Named moves (each a turn or a mirror), then the moves between two rows, first move first; the first pair answered:
move S:
-.13	.07	.19	-.07	.06	-.19	-.04	-.02 => -.15	.08	.18	-.05	.07	-.17	-.03	-.04
-.10	-.26	-.11	-.01	.21	.14	-.04	.30 => -.05	-.27	-.12	-.06	.24	.08	-.03	.23
.25	.19	.08	-.20	-.05	.14	-.10	-.33 => .18	.27	.22	-.04	-.12	.30	-.12	-.21
-.08	.00	-.10	-.18	.26	-.05	-.02	.05 => -.15	.06	.00	-.03	.20	.10	-.07	.19
move H:
-.03	-.06	-.13	-.13	.11	.23	-.19	-.04 => .08	-.22	-.13	-.10	.06	.13	-.10	.03
-.26	-.09	-.16	.11	.27	-.05	-.01	.40 => -.33	-.01	-.12	.08	.28	.03	-.06	.37
.20	-.36	-.30	-.19	-.24	.12	.04	.00 => -.03	.05	-.26	-.17	-.18	.39	-.06	-.17
.09	-.13	-.19	.04	-.37	-.03	.01	-.14 => .01	.06	-.15	.03	-.35	.07	-.01	-.22
move E:
.02	-.03	-.05	-.29	.08	.01	.02	-.14 => .09	-.02	-.01	-.28	-.03	-.02	.06	-.16
-.08	.23	.10	.03	-.06	.19	-.04	.08 => -.09	.22	.10	.02	-.04	.16	-.02	.09
-.30	-.04	-.23	.13	-.09	.13	.02	.04 => -.33	-.04	-.24	.12	-.06	.14	.02	.03
move B:
-.11	.00	-.12	-.19	.39	-.18	-.01	-.09 => .10	-.14	.11	-.11	.35	-.15	-.02	.26
-.17	.38	.44	.24	-.12	-.17	.09	.04 => -.19	.45	.38	.22	-.13	-.20	.12	-.08
-.03	.31	.18	.02	-.08	-.03	-.01	.10 => -.09	.32	.12	.02	-.08	-.05	-.02	.01
move D:
-.03	-.13	-.28	-.07	.17	.24	.00	-.10 => .10	-.13	-.11	-.03	-.19	.28	.04	-.23
-.20	.13	-.01	.02	-.04	.06	-.14	-.15 => -.09	.15	.00	-.05	-.02	.09	-.17	-.28
.37	.06	.28	.13	-.22	.20	.01	.23 => -.10	.02	.08	.15	.15	.16	.05	.53
.39	.15	.36	-.12	.28	.01	-.20	.07 => -.04	.14	.38	.30	-.33	-.01	.09	.27
Pairs:
Each pair is 2 to 3 moves apart.
.12	-.30	.10	.03	.33	-.04	-.17	.31 => .37	-.13	.37	.06	-.21	.11	-.11	-.01 : H D H
-.19	-.21	-.52	.01	-.03	.08	.15	-.13 => -.08	-.20	-.49	-.13	.06	.04	.03	-.14 : D D D
.21	-.64	-.12	-.29	.09	-.08	-.04	.07 => -.41	-.07	-.32	-.20	-.27	.09	.07	-.44 : D B H
-.18	.31	.15	.04	-.18	.04	-.06	-.25 => -.12	.11	.25	.22	-.37	.03	.00	.11 : S H S
.07	.11	.54	.23	.23	.02	-.17	.65 => -.24	.63	.46	.30	-.36	-.01	.03	-.21 : S D H
.11	.11	.47	.10	-.14	-.25	.09	.20 => .03	.00	.31	-.01	.23	-.34	.02	.38 : H D H
-.11	-.09	.02	.17	.21	-.18	-.03	.39 => -.30	.07	-.08	.25	-.23	-.23	.16	.02 : B D D
-.08	.15	.05	.08	-.22	-.06	.09	-.31 => -.31	.17	-.03	.17	-.15	-.07	.07	-.14 : D D D
.08	-.47	-.40	-.28	-.03	-.12	.05	-.04 => -.36	-.11	-.31	.00	-.44	.16	.17	-.09 : D S B
-.23	-.01	-.11	.21	-.03	-.35	.26	.06 => .21	.29	.31	.03	.25	.12	-.15	.13 : D S D
